Here are some points:
 15|-75|-11| 12| 44|-20|  7|  7|-62|-14| 63|-12|-29| -6|-22|-55|-10|-36|-20| -3| 38| -5|-33| 19
  5| 15|  2|-22| 37|-13| 37| 15|-12|-19|-11|-15|-29| -4| 54| 15| 25| 17| 23|-71| -2|  9|-41|-36
  9| -5|-75| 41| 41|-43|-23|-31| 24| 21| 12| 57| 23| 26|-25| 19| 50|  2| 38|-10| 20|-10|  3| 39
  15| -59|  -2| -16|  16|  33| -37|  86| -70| -28|  17|  55| 127| 127| -20|   1| -82| -76|   0| -31|  29| 127|-127|  99
 -5|  6|-30| 95| 54| 64| 34|-50| 78|  5| 52| 31|  4| 39| 18| 24|-25| 32| 49|-36|-24|-40| 44| 33
 41|-15| 46| -8|-37| -7|  9| 27|-19| 42|-38| 18|  6|-31|-31|-92|-15| 61|-50| 25| 13| 10|-30|-26
-15| 25| 43| 55|127| 49| 10|-29| 35| -2| 41|  0|  2| 17| 41| 24|-86|-38|-26|-42|-17|  5| 14|  5
  54|  44| -97|  53|  93|   6|  61| -36|  25|-102|   6|  60| -92|  -8|  23|  77| -14|  15|  35| -41|  45| -10|  40| -45
 -40|  -4| -34| -15| -60|  31| -15| 112| -29|-127|  32|  72| -28|   0|  81| -52| 127| 109|   1| 122|  -6| 127|   7|-113
 -3|  8|  6|  1|  5| 30| 23|-16| 22| 18|-50|-35| -4|-36| 30| 63|-17|-27|-26|  4|-23|-55| 18|-19
-70| 31|-29| 43|107| 23| 53|-59| 29|-26| 16|  3| 27| 49|-21| 11|-10|  1| 58|-24|-42|-53| 16| 61
-15|-32| 91|-70|  7| 12| 31| 11|-20| -8|-29|  8|-10|-36|-14| 12| -5|-28|-39|-21| 57| 26|-59|-52
  3| 52|-59| 27| 56| 53| 50| -6| 41| 71| 26| -2| -3| 18|-12| 48|-46|-43|  5|-15|-17|-91| 65| 26
-67| 58| 33|-39| 24|-17| 31| 21|  9| 41|  3|-23| 25|  0| 17|  8|  5|-15|  9|  3|  9|-72|-35|-37
 16| 47|-46| 35| 54|106| 20|-60| -6|  3| 87| 44|-48| 76|-67| 70| 56|-58| 52|-65| 51|-32| 42|-16
  1| -5| 37|-73| 34|  4| 41|-19|-34| 67| 26|  9|-11|  9|  5| -1| -9|-83| 20| -6| 28|-54|-53|-97
 -69|   5|   8|  20| -36| -33| -14| 114| -31|-127|  15|  67| -14|  34| 111|-104| 127| 106|  36|  77|  23| 127|  13| -61
  39| -15|  30|  12|-127| -86| -65| -81| -21| -55| -96|  64|-109|   9|-120|  96|  46|  75| -51| -33|  93|  48|  20| -47
 36| 11|-14| -8|-27|-16| 22|-48| -8| 24|-15| -6| 36| -7|-29| 66|-43| 16|-11|-15|-35|-19| -9| 33
-41| 34|-86|104| 57| 52|-30|-61| 33| 55| 43| 52| -5| 40|-42| 50| -8| 10| 48|-12|-25|-44| 17| 48
-10|-27| 43|-43|-20|-64|-74| 31| -3| 39|-42| -3|-20|-28|-11|-34| 25| 39| -4|-29| 10| 38|-52| 34
 -20|  19|  -2|  45|-102| -16| -61| -35|  27|  85| -29|  16| -50|  76| -49|  30|  12| -10|  33|  19| -16|  10|  28|  45
-72|-48| 22|-13| 37| -4| 24| 36| 16|-42| 37|-22| 18| 28| -5| 18| 51|-73| 31|-36| 61|-43| 59|-46
 -6| 20|-29| 17| 22|-36| -3|  2|  4| 24| -2| 34|  3| 66| -9| -1|  0| 31| 37| -6| -5| -6|  1| 35
-27| 47|-15| 11| -3| 32| 12|-22|-25| 89|  0|-22| -4| 12|-21| -8| 10| 33| 24| 52| 34|-43| 22|-10
 49|  5|-66| 55|-57| 29|-41|-45|  8| 11|-37| -3|-33|-28|-39| 66|-49| -2|  4|  1| -2| 23| 29| 42
-119|  79|   0| -32| -72|  57| -16| 100|   5| -87|  52|   2|  93|  54|  20|  -8|  37|  29| -16|  74|  -2|  35|  63| -86
 -3| 63|-36| 63|  0| 89|-39|-57|  2|-17| 32| -2|  0| 30|-69| 33|-60|-72| 29|-19|-20| 46|-34| 52
 39| -2|-21| 11| 25|-49| 11|  4| 16| -4|-51| 11|  4|-20|-20| 55| -5|-14| 10|-49|  6| -5| 38| 46
-27|  6|-14| 27| 19| 19| 18|-23|-11|-36| 26|-51|  0| 46|-38| 46| -3|-49| 46|-20| 51|-12| 10|  4
  38| -78|-105| -11| -81|  41| -85|  17|-127| -56| -66|  55|  68|  91| -44| -15|-127| -28| -64| -44|  46| 127|-127|  82
-14|  2|-31|-13|-17|-16|  7| 11| 19|-59|-14|-21| 16| -9|-23|-30| -7|-41| 25|-12|-13|  4| 42| 19
 -9|-37| 15|  9| 65|-20| 39| 11| -4| -8| 38|-24| 41| -4|-13| -4|  9|-27|-29|-18|  5|-35|  4|-10
 22|-37|-27| 15| 20| 11| -3| -9|  8|  3|-34|-42| 28| -1| 24| 23| -6| -1| 20|-31|-11|-28| 18|-20
 -22|  20| -22| -21| -26|  28| -32|  41| -61|-127|  25|  21| -19|  32|  99|-127| 111| 127|  54| 120| -51| 127| -53| -32
-23| 61|  1| 14| 66|  5|-27| -3| 80| 27| 32| 33| -4| 38|  9| 28| 44|-20| 64|-21|-37|-30|-36| 16
  2|-56| 58| 16| 70|-11| 33|  9| 22|-14| 20| 23| 60|-65|-26| -8| -9|-47|  5| 24| -4|-69|-10|  2
 14|-29| 92|  1| 38|-51| 11|-34|-23|  1| 33|  9| 10| -6|-21|-32| 56|-17|-11|  2| 15|-55| 33|-63
 34| 21| -6| 84|-24| 24|  7|-49|  1|-28| 40| 16|-31| 53|-14| 96|-10|-65| 26|-25|  1|  8| 54| -6
 -1| 25|-33| 35| 16| 21| 14|-28| 42| 56| 70|-24|-39|-15|-17| 44|-18| 33| 34| 11| 12| -9|-45|  5
  19|-103|-127| -36|-114| -48|-104|  22|-127|  54| -66|  62| -16| 100| -85| 112| -68| -42| -16| -42| -49| 127| -67| 127
  4|-17|  6| 59|  2| 39| 30|-55|-32|  7| 79|-46| -2|-63|-47| 46|-54|-10| 45|  3| 11|-28|-13| 31
-28|  7|-50| 53|-18|-29|-39|  8| -3| 60|-43| -3|-46| 50|-12| 41|-39| 21| 13|-39| 29| -7| 45|-20
 -53|   9|  23| -10|  70|  80|  16| 127| -40|-127|  93|  68|  38|  15| 127| -94| 127|  88|  40| 127|  43|  83|  40| -92
 41|-74| 72|-33| -2|-34| 28| 73|-10|  0|  8|-28| 12|-31| 52|-13|-20| 67|-16| 27|-16|-35|-46|-64
-19| -9| -8|-12| 58|-29|  0|-20| 40|-57| -3|-26| -7|  6| 37| 19|  8|-29|-26| -5| -8|-51| 17|-30
-17|-35|-38|  1| 43| 87|-20|-64| -9| 16|104|  8|-28|-12| -7| 42|-53|-70| 33|  9|-38| 35| -8|  8
  13| -78|  24| -54| -13|  63| -33|  55| -60| -99| -35|  84| 127|  88|  42| -49|-100|-127|-127| -11|  36| 127|-100|  98
  5| 19|-37|-12| 70|-33| 30|-44| -6|  0| 34| -8| 12| 10| -8| 52|-42|-15| 60|-10|-41|-67| -9| 75
 12| 60| 20| 56|  2|-57|-40|-40|  9| 48|-22| 20|  9| 46|-45|-35| 59| 12| 22| 53|  0| -5|-30| 16
-13| 19|-45| 27| -3|  1|  0|-14|  5| -8| 32|-50|-36|-51|-13| 33|-83|-18| 20|-39|-21|  2| 17| 50
-21|-22| -8| 53| 26| 28|-34|-22|-38| 75| 44| 17| 18| 16| 12|  1|  1|-25|-24| 16| 17|-28| 51|-24
  6| 13|-68| 19|-33| 59| -2|-35|-57| 48|  5|-25| 13|-31|-38| -7|-26|-20| 53| 17|-24|-19|-26|  8
  21|  53|-101|  25|   3| -36|  -1| -37| -19|  39| -76|  19| -27|  88| -83| -66|  42|   5|  56| -45|  13|  58|  29|  70
 12| 11| 58|-27|  2|  0| -2|  1| 42|-34|  4|-52|-11|-51| 54| 27|-21|-17|-12|-20|-10|-48|-54|-62
 46|-43|-17|-14| 72|-21| 43|-37|-18|-44| 49|-33| 37|-45|  0| 25|-51|-73| -8|-13|-12|-16|-29|  8
 -4| 23| 25|-14|  4| -7| 10| 14| 47|-46|-43|  1| -8| 15| 33| 10|-25|  4| -2| -2| 10| 13| 21|  0
  6| 41|-65| 87|-20|-53|-63|-23|-21| 44|-57| 25|-59| 65|-48| 17| 82| 43| 71|  3| 20| -4|  6| 54
 -8|-11| -5| -9|101| 19| 59| 25| 18|-46| 82| -2| 23|-23| 44| 15|-24|-64| 21| 11| -3|-19|-22| 18
-45| 20|-68| 96|-48|-12|-63|-73|-41| 87|-71|-10|-64| 48|-27|-57| 32|107|  8| 49|-14| 39| 11| 78
  8| 14| 18| 42| 40| 87| 61|-23| 54|-20| 35| 39|  5|-10| 15| 42|-57|-26|-28|-21|-35|-32| -1|-11
 18|-14| 14|  7|-52| 12| -3|-14|-12| 71| 18|  6| 12|-11| -3|-40| 10|  8|-25|-21|-18| 35| 66| 72
 21| 16|  0|-68| -6|-92| 20| 36|-14| 33|-16| -4|-27|-25| 27|-28| 34|-28|  8|-16| 12|-19|-36| 22
 -43|   8|   4| -25| -30|  65|  35|  98| -44|-127|  55|  23| -61|  18|  51| -93|  99|  19|  66| 111| -36|  86|  -5|   6
 33| 35| 52|-53| 83| 54| 17| 27|105|  9|-19| 15| 29| 10| 61|-44| -7|-22|-43|-12|  0|-76| 43|-52
 -8| 38| -6| 55| 68| 51| 27|-37| 78| 46| -8|  3|-26| 12| 13| 41|-41|-20| 45| 44|-57|-58| 12| 63
 -48| -11|  20|  -8| -34|  81| -21| 104| -19|-127|  15|  57|   1| -23|  84|-127| 127| 102| -11| 127|  -2|  94|  35| -83
  5|  6| 31|-64| 22| -8| 47| 43| 64| -7| 61| 43|  9|-34|  1| 26|-19|-35| 23|-37| 29|-51|-22|-51
 -4|-20| 12|-63| -2| 20| 27| 46| -3| 62| -6| 49| 20|-37| -2| -1|  8|-46|-25|-18| 38|-41|-35|-44
-89| 33|-70| 19|-23| 19|-68|-38| 34| 64|  7| 53|-30| 84|-31|  7|  2|-33| 92|-53| -6|  8|  7| 83
 -9|-39|-31| -1|-51| -9| -5|-40|-29| 16|-64|-40| -4|-20|-23| 16| 19| 10| -8| 11|  1| -9| 15|-10
-15| 25|-31| -8| 27| -6|  6| 14| 31| 26| 51|-27|  0| 38| 44| 59|  4| -9| 40|  7|-49|  1| 29| 49
 -79| -11| -30|  -4| -23|  71| -12|  98| -68|-127|  55|  57| -37|  18|  92| -67| 127| 123| -16|  88|  27| 127|  21| -75
 32|  7|-30| -7| -4|-16|  6|-24|-16| 69|-40|-13|-18| 13| -9|-31|  8| 40| 28| 20| -1|-11|-39| -4
 30|-29| 14| 15|-64| 14|-36|-49| -6|  0| -9|-70|-55|-64| 31|-25|-85| 20|-31|-28|-33| 14|  4| 23
-75| 25| 18|-85| 41|-43| 87| 55|-53|-67|-29| 24| 28|  3| 46|-87| 75| 56|  1| -5|  1| 29|-63|-76
 56|-46| 30|-18|-36|-38| -5| -2|-31| 10|-51|-54|-58|-65| 45|  2|-75| 30|-54|-61|-10|-35|-51|  3
  29| -17|   9|  73| -86|  35| -29| -33|  20|  28| -50| -30| -25| -53|  22| -23|-107|  86| -31|  -9| -19|  33|   5|  35
 -51|  36|  21|   4|  51|  57|  22|  -3|  92|  41|  47|  14|  20| -13|  14|  69| -15| -21|   0| -58| -51|-101|   3|  -2
  -1|  32|  42|   6|  85|  27|  20| -48|  48|  19|  -5|  50|  53|   4|  16|  22|  33|  12|  14|  51|   4|-104|  25|   3
-20|  9|-39| 31|-41|-10|-69|-26| -8| 95|-49| 25| -2| 25| -9| 54| 40| 15|  9| 21|-22|-31| 27| 36
 30|-42| 52|-50|-38|  8|-17| 12| -8|-33| 12| 30|  3|-50| 34| 84|-41|-48|-55|-57| 19| -4|-61|-38
 30| 36|-64| 94|-29|-11|-16|-10| -7| 55| 21|-22|-13| 22| 11| 67|-20| 31|-15|-66|-27|-21|-10|  1
   8| -88|-125| -35|-110|  -7| -37|  21| -59| -50| -97|  41|   6|  47|   0| 112| -59| -68|  13| -32| -67| 110| -52|  83
  9|-34| 11| -8|  1| 10| 13|-17|-37|-45| 27| 17|-26| 10|-27| 99|-34|-22| 44| 14|-13| 12|-37| 36
 -55|  59| -33| 103|  -5|  31| -50|-117|  15|  92|  14|   3| -25|  44|   6|  10| -90|  39|  28|  23| -64| -33|  56|  67
-40|-11|-14| -7| 25|-67| 36|-47|-21| 13| 50|-33|-31| -6| 40|-68| 11|-22|-38| -2| 12|-25| 14|  7
 14| 14|  9| -3|  5| 17| 37|-40|  5|  6| 38|-11| -4|-28|-18| 34| 26|-39|-27| -9|-12|  2|-19|-21
  9| -9| 14|-42| -9|-58| -5| 25|-33|-18|-61|-78| -6|-43| 13|-25|-27| 11|-25| -9|-50|-24|-56|-64
 -55|   8| -38|  -7|  -9|  30| -16| 107|  -4|-127|  23| 122| -31| -15| 120|-125| 127| 111|   8|  74|  45| 110|  45| -75
 -74|  16|   4| -12|  36|  32|  49|  95| -20|-127|  91|  87|   9|  22| 104|-112| 116| 103|  90| 110| -42|  50|  -8| -13
 24|  6| 47| -1| 37| 26| 36| -4| 17| 15| 20| 13|-10|-59|-19| 40| 21| 41| -2|-10|  3|-49| -4|-46
 12|-56| 28| -1| -9|  7|-42| -5|  1| 18| 19|-43|-35| -9| -3| 18|-23|-17| -3|-20| 29| 56|-16| 32
 24|-24|-10|-14| 17|-36|-11| 21| 18| -5|-24|-36| 12|-23| -8|  2| -6| 22| -5|-35|-24|-24| 13| 15
 -47|   1|  -5| -55| -55|  -2| -25| 110| -64|-127|   9|  88| -27|  32|  73|-127| 127|  97|  39| 127|   4| 127| -23| -47
-56| 24|-30|  9| 30| 93| 18|  2| 26| 97| 82|-11|  6| 59|-43|  4| -1|-61| 22| 12|  1|-12| 75| 48
12 more points follow, each with its number after it:
-16| 35|-86| 52|-18| 50|-56|-28|-33| 74|-37| 30|-46| 52|-68|  3|  6| 43| 76| -2|  1| -3|  1| 97 0
-17|-35| 45|-22| 30|-32| 24|-31| 12|-59|-18|-51| 12|-42| 72|-19| 28|-22|-65|-16|-55|-28| -7|-49 1
  6|-44| -6|-42|-23|  1|  6| 50|-47|-57|-24| 34|104| 61|-15| -5|-65|-81|-58| -4| 10|127|-62| 84 2
-76| 37|-55| 20|-49| 14|-11| 10|-24|-23| 20|-32|-13| 18|-35|-13|-10| 14| 40| 23|-24| 11|  7|-16 3
 -4|-47| 26|-49| 20| 18| 12|-35| 10|  6| 34|-43|-12|-64| 13|-40| -6|-57|-35|-18| -4|-34| 15|  1 4
-10| 17| 34|-25|-75| 34| -3|  8| 17|-22| 22|-36|-26|-35| 24| 57|-49|-44|-84|-21|-23| 26| 12| 11 5
 31|-27|-20| -6|-25|-81|-10|-23|-37|-20|-80|-19|-16|-22|-34| -1|  1|  3| -6|-15| 30| 15|-29|-17 6
 -5|-40| 15| -3|  4|-36|  4|  0|-19|-83| -1| 15|-20|-40| 39|  2| 53|-24|-34| 13|  0| -7| -2|  3 7
-45|  0|  8| 13| 45| 20| 25|  0| -4| 48| 29|-22| 37|  1|-14|-50|  5|-29|  2|  6|-42|-25|  6|-38 8
 52|-22|-33| 33|-53|-33|-30|-34| -4| -4|-31| 39|-25|-11|-11| 17|-33|-17| 17|-10| 45|-10| 13| 44 9
 26| -5| 20|-36| 10| 10| 34| 27| 17| -5| 60|-30| -1|-51| 34| 34| -1| -1| -9|-21|-26|-32|-35|-42 10
 -6|-18| 34|-34| 43|-25| 27|-24|  8| 33| 71|-25|-30|-29| 63|-19|-84|-16|-49|  9|  6|-75|-27| 20 11
Which of these numbered points is nearest to each point below, looking only along the 6 directions in which the first points spread most? Its number follows each.
 17|-16|  8|  9| 62|-38| 24| 12| 71|-53| 55| -1|-18|-35| 26|  1| 11| -9|-26|-59|  2|-27| 56| 11 > 10
 41|  9|-12|-40|-25|-54|  2| 22|-28| 58|-69| 11|-33| 22|-23|-30| 44| 41| 17|-19| 44| 45|-44| 18 > 6
  8|-14|-24| 13| 23| -7|  6|-72|-14|-55| 23|  6|-65|-51| 28|-25|-35| -7|-18|-14|-23|-31|-22|  7 > 5
  4| -2| 96|-22|-18|-66|-17|-21|  9|-25|-30|-25| 49|-37| 26|-89|-45|105|-27|-41|-25|-23|-59|-22 > 1
  1| 35|-85| 44|-77| 13|-42|-49| 18| 75|-37| 22|-36| 46|-64|-14|-16| 65| 71| 18|-33|  8|  5| 82 > 0
-38| 16| 25|  3|-52| 19|-33|-30| 31|  6| 53| 57|  0| 10|-11| 53|-51|-58|-67|-42|-38| -5|  1| -7 > 5
  24|  -6|  36|-114|  29| -82|  70|   2| -51|  12|  24| -68|   7|  -3|  44| -98|   6| -15|  -3|  34|  12| -60| -54| -40 > 1
 -6| 32|-37| 39| 17|-54|-14|-30| 15|-10| 11| 29|-26| 65| 14|  6|  3| 34| 60| 34|-33|-47|-15| 58 > 3
 63|-29| 61|-63| 32|-13| 71| 63|-13|-50|-19|-48| 31|-56| 37|-52|-50|-11|-53|-35|  4|-25| -8|-63 > 1
 59|-28| -1|-21| 94| 38| 34| 32| 44|-67| 65| 36| 10|-45|  3|-23| -5| 17| 39|-53| 26|-22|-11|-15 > 10
-18| 63|-88| 40|-10|-11|-56|-24|-14|111|-82| 41|-31| 64|-35| 20| 46| 27| 29| 41|-11|-10| 20| 32 > 0
  -3| -96|  45| -64| -62|  50| -29| 103| -34| -78| -38|  76| 127|  60|   2| -13|-109|-124|-127| -23|  27| 127|-109| 102 > 2
 19|-46|-22| -3| 36|-34| 31| 55|-12|-27|-47| -6| 16|-38|-17|-22|-46|-17| 20| -7| 28|-39| -5|-13 > 4
  71| -84|  11| -74|  67|  16|  -6| 127|-122| -63|  11|  66| 127|  90| -43|   7|-127|-127| -61| -30|  28| 127|-127|  67 > 2
 -13| -39|  52| -52| -14|  -9|  -7|  39|  70|  51| -80|   5|  23| -21|  28| -35| -22|  57|-119|  47| -19|  18|  43|  -5 > 1
 15|  3|-26|-86|-53|-16|-12| 61|  8| 37|-68|-47|-30|-12|-39|-28| -8| 45|-16| 23| 29| 21| 34| 27 > 6
 37|-52|-40|-35|-29|-12|-58| 16| 28|-14| -9| 54|-20| 45| 25|107|-34|-17| 14|-25|-12|103|-42| 50 > 9
 -32|  -3|  42| -60| -41|  35| -36| 127|  20|-127|  23|  18|  23|  -7| 127|-115| 127|  92|  -8| 127|  -7| 123|  16|-117 > 7
-23|-50| 24| -2|-26|-53|  3| 37|-38|-22| -7| 14|-50| 12| -4|-38| 35|-37|-20| 10| 15| 15|  3|-30 > 7
  74| -81| -37| -15| -24| -10|  23| 107|-110| -35|  -4|  33| 127| 111|  20|  19|-127|-100|-116| -60|  38| 127|-108|  76 > 2
  5|-20|-48|  1|-30|  1| -6|-21|-25| 37|-19|-17|-90| 55|-77| 44| 15| 17|-31|-39| 54| 34| 79| -2 > 9
 -1| 28| 29| -6| 86| 57| 87|-32| 39|  0| 57|-31|  2|-84| 56|  8|-44| 29| -6| 19|-67|-96|-47|-20 > 11
 -1|-20| 49|-23| 18|-15| 40| 10|  9| 24|  4|-59| 59|-51| 13| 21| 27|-53|-57|-28|-17| -3|  6|-48 > 4
 23| -8|  1| -6| -6| -2| -5| 32| 41| 20|-61|-11|-11|-35|  3| 17|-13|  2| -1| 34| 31|-60|-14|-14 > 4
  34|   7|  17| -37| -11|  55| -10|   6| -54| -12| -75|  57| 127| 127| -43| -72|-127| -64| -71| -28|  45| 127|-127|  70 > 2
-12| 45|-91| 69|-44|-26|-47|-48|-21| 41|-51| 30|-60| 53|-80| 31| -7|-30| 11| -5|-45|  8| 46| 58 > 0
 69|-19| 53|-52| 41|-18| -8| 33| 24| 58| 26|  7| 10|  0|  6|-42| 56| 43|-36|-19| 18|-39| 10|-95 > 1
-23| 62| -9|-16| 39| 55| 38|-29|-30| 80| 16|-24|  9|-29|  3|-60|  0| -6|  5| 24|  5|-39|-50| -1 > 8
 23| 25| -8| 16| 10|-31|-50| -2|  7|-22|-40|-29| -6| -5|-21| -4|-41|  4| 28|-49|-49| -1|-35| 26 > 9
 21|  0|  5| 14| 28| 15|  2| -8| 24| 22| 44|-41| 23|-32| 32| 44| -1|-29|-12| 11|-12|-22| -5|-12 > 4
  3|-59|-27|-38|-92| -9|-52| 34|-76| 28|-91| 45|105|105|-28| 30|-82|-28|-70| -8|  0|127|-82| 65 > 2
 17| -8| -2|-17| 85| 25| 45|  6| 57| 49| 97|-18| 36|-10| 52| 56|-45|-70|-38|-10| 18|-76| 37| 20 > 11
 55|  3| 48|-17|-36|-24| -8|  3|-47| 76|-21|-10| 35| 32|-41|-66| 63| 14|-23|-21| 39|-21| 20|-36 > 6
 16| -9| 26| -1| 80| 74| 32| 21| 54| 25| 30|-46|  0|-43| 43| 26|-43| 21|  6|-34| 16|-63|-15|-29 > 11
  1|-16| 39| 50| 27|-20| 17|-17| 47| -8|  6|-70| -5|-51| 33|-40|-40| 57| -3| 50|-45|-20|-12| 12 > 11
 37|-17|  7|-18|  5| 22| 24| 21| -2| 45|-30|-27| 24| -4| 10| 41| -3|-20|-37| 34| 13| -9| 22|-19 > 4
 25| 11| 21|-29|-67|-52|-52|-24|-53| 23|  2|-14|-33|-44|-20|-66| 18|-21|-15|-53| 15| -5| 16| 30 > 6
  2|  1| 16|-18| 20|-27| 36|-49|-26|-28| 21|-29| -1|-65|  4| -3|-51|-59|-69|-33| 28|-63| -7|-14 > 4
  6|-20| 44|-33|  3|-25|-26|  0| 20|-19|-32|-35| 41|-38| 33| 39|-50|-13|-18|  6| 43|-67| 53| -9 > 4
-23| 41|-11|-30| 18| 70| 26|-46| 19| 87| -4|  4| 36|-32|-52|-56| 68| -4| 22| 36| 16|-47| 35| -8 > 8
 23|-47| 48|-46| 33| 60|-31| 22| 23| -4| 45| 40| -7|-17| 55| 68|-29|-42|-56|-44| 35|-37| -5|-36 > 10
  56|   2|  42| -64| -65|  35| -51|  32| -22|  -9| -24|  67|  51|  28|  -2|  45| -70| -48| -33| -47|  57|  53|-114|  11 > 2
-33| 68| -9| 36|-42| 41|-35|-17| 21| 35|-15|-19|  6| -3| 25|  2| -2|  1|  6| 18|-20|  4| 36|-17 > 3
  0|-63|-29|-82|-84|-30|-67| 22|-39|  4|-41| 99|-77|  4|-13| 72|-10|  2|-53|-17| 47| 41|-73| 13 > 6
-18|-17| 38| -4|-47| 72| -4|-56| 17| 18| -5|-30|-21|-79| 25|-22|-34|-15|-33| -4| -9|-57| -4| 21 > 11
 -2| 17| 13|-28| 16| 18| 36| -4| -9| 40| 35| 29| 24|-10| -1|-41| 14| -1|  3|-28|-21|-54|-34| 18 > 8
-49| -9| -2|-47|-38| 11| -6|  3|-45| 74|-17|-30|-29| -6|-26|  6| 14| 11|-20|-12| 28|-11|-12|-37 > 6
 49|-42| 57|-51| 79| 80| 22| 58| 13|-43| 65| -2| 35|-99| 79| 32|-38|-61| 22|  9|-18|-60|-17|-51 > 10
-46|-12|  2|-45| -8|-13| -2|-31| -9|-23|-27| 80|-29| 11|-81| 53|-20|-11|  9|-21| 47| 11| 23| 58 > 9
 11|-22|-62|-19|-25|-52|-39| 36|  2| -1|-21| -8|-38| 41|-40| 15| -7| 24| 13|-13| 33|-10| 16| 61 > 9
 17|-13| 17|  3|-22|-41| 13|-79|-94|  1| 31|-52|  1|-52|-65|-58|-51| 40|  4| 31|-18|-56|-80| 18 > 4
  1|-67| -8|-36|  3| -5|  4| 12|  9|-40|-23|  2|  9|-20|-13|  6| 25|-35|-33|-17| 32|-19|-17|  2 > 7
 -51|  -2|  47| -29|  -7|   0| -21| 116| -13|-127|  92|  14|  -6|   8|  96| -77| 111|  42| -12|  53|  20| 113|  48| -56 > 7
  3| 34|-28|-13|-13|-92| 10| 11| -1| 54|-62|-63| -4| 17| 39|-32| 19|  5|-28|-12| 16|-35|-11|-10 > 6
 39| 36|-13|  6|  3| 13| -1|-48| -2|  4| 26|-10| 32|-50| 37| -8|-24|  5|-33|  3|  0|-45|-15|-27 > 4
 29|-13|-24|-10|-38|-19|-35| -7|-33| 12|-39|-14|-11|  0|-42|-11| 25|-11|-27|-32| 13|  1|  2|-27 > 6
 31| 14| 36|  1| 14|-43| 26| -2|-29| 15| 47|-45| 49| 34|-30|-57| 41|-55|  1| 26|  8|-10| 39|  8 > 8
-63|  9| 41|  1|-21|-42|-55|-21| 16|-47|-15| 31|-14| 42|-13| -2| 42| 36|-14| 29|-21|-31| 17| 32 > 3
-50| 47|-51| 26|-49| 39|-29|-90|-32| 63| -1|  6|-10| 14|-88|-36| 32|-19| 60| 32|  2| 14| 22| 40 > 0
 -7|  6|-96| 49|-11|-69|-43| 30| -3|  2|-68|-18| -9| 57|-70|-21| -3| 28| 26|-38|-41| 44| 43| 89 > 0
-10|-29|126|-17| 19|-16| 31|-15| 16| 11| 35|-32| 38|-19| 25|-15| 45|-65|-55| 29| 16|-41| 55|-65 > 1
  9| 17|-42| 60| -4|  3|-44|-52| 21| 26|-49| 20|-33| 25|-64| 16| -3|  6| 71| 10|-10|  2| 24| 71 > 0
  5| 19| 22| 64| -3| 37| 14|-68|  8|  1| 20| 68| -9| 26|-40| 27| 57|-31| 32| 13|-15| 43| 32| -5 > 3
-30| 24|  1| 42| 67| 31| 36|-13| 47| 47| 67| 37| 18| 54| -4|-24| 10| -6| 37| -2|  7|-48| 75| 12 > 8
-102|  -1| -83|  -2| -30| -37| -77|  23|   5|   1| -59|   7| -16|  72| -33|  17|  -4|  42|  57|   8|  -9|  31|  19|  94 > 0
 20| -7| 69|-90| 59|-78| 69| 45| 16|-33|  8| 65| 28|-70| 47| -4|-33|-38|-51|-62| -7|-17|-49|-67 > 1
-25| -8|-88| -7| 31|-32| 23|-30|-31| 36| -4|-11|-26|  9|-70| 23|-26| 25|  0|-11| 18|-45|  6| 16 > 9
  1|-55|-54| 63|-37| 31| -5|-51|-28| 26| 19| 59|-38| 20|-56| 26| 24|-41| 36|-26| 22| -3|-21| 20 > 9
 -56| -23|  62| -55| -20|  64|   0| 127| -61|-127|  51|  32|  19|  -6| 127|-127| 127| 127|  43| 122|  26| 127|  -2|-109 > 7
 25|-85| 52|-73| 12|-16| -2|  6|-20|-64| -2|  8|-25|-80| 25|  4| 10|-13|-27| 10|-18|-30|-43|  5 > 1
  12| -12| 127|  79|  24|  48|   7|  46|  19| -76| -76|  16| 127| -19| 106|-106|-107| -27|-127| -36|  22| 127| -64|  12 > 2
 11| 70| 34| -8| 11|  4|  5|-28| 17| 40|-46|  5| 60| 45|-13|-35| 46| 24|-41| -1| -7|-67| 36|-61 > 8
-31|-27|-13|-14|-18|-75| -6|-50|-47| 34|-25| -8| 16|  1|-49|-58| 14| -3|-93|-13|-47|  4|-31| 18 > 6
 71|  2| 52|-55| 12|-49|  2| 20| 21|  8|-13|-10|-13|-16| 42| -8|-49|-26|-48|-11| 12|-36|-29|-71 > 1
 11| 44| 43| 62| 52|-47| 26| 19| 11| 46| 36|-27| 23|  2|-32| -2|  2| -9|-28| 14|-23|-10|  1|  8 > 8
  7| 10| 11|-26|-12|-39|-24|  5|-44| 18|-27| 25|  2|-17|-15|-37| 71| 10|-40| -2|-29| 21|-55|-25 > 6
 48|  6| 19| 17|-15|-16| -5|-23|-34|-17| 44|-35|  6|-38| 13|  7|-21|-17|-35|-50| 39| -7| -7| -8 > 5
-36| 30|-26| 33|-32|-29|-19|  2| 42|-28|  6|-29|-36|  5|-11| 28| 15| 23| 37|-14|-42| -1| 22| 75 > 3
 -35|  -9|  58| -39|  53|  55|  13| 127|  42|-117|  27|  51|  -2| -46| 127| -46|  83|  50|  25| 103|   8|  77|  34| -73 > 7
 10| 28|-33| 15| 35| 12| 50|-47| 22| 63| 46|  5| 33| 13| -6|  5| 12|-73| 19|  3| 29|-53| 37| 41 > 8
 -36|   4|  28| -27| -22|  11| -17| 119|  13|-127| -24|  71|   8|  -5| 125| -64|  92| 106|   2| 100| -26| 113|   1| -77 > 7
  3| 17| 23|-16|-34|-65|-22| 50| 18| 15|-75|-13| -1|  4| 22|-10| 52| 57|-16|  3|  2| 24| 34|-40 > 6
-31|-12|-46| 36| 10|-43| 37|-11|  2|-27|-34| 13|  0| 15|-20|-18| 28|-22| 93|-17|-26| 41| 12| 56 > 3
 -60|  23|  27| -27| -16| -38|   6| 120|  25|-127| -14|  61|  37|  -9| 127|-111| 127|  87| -21| 124| -10| 114|  57|-114 > 7
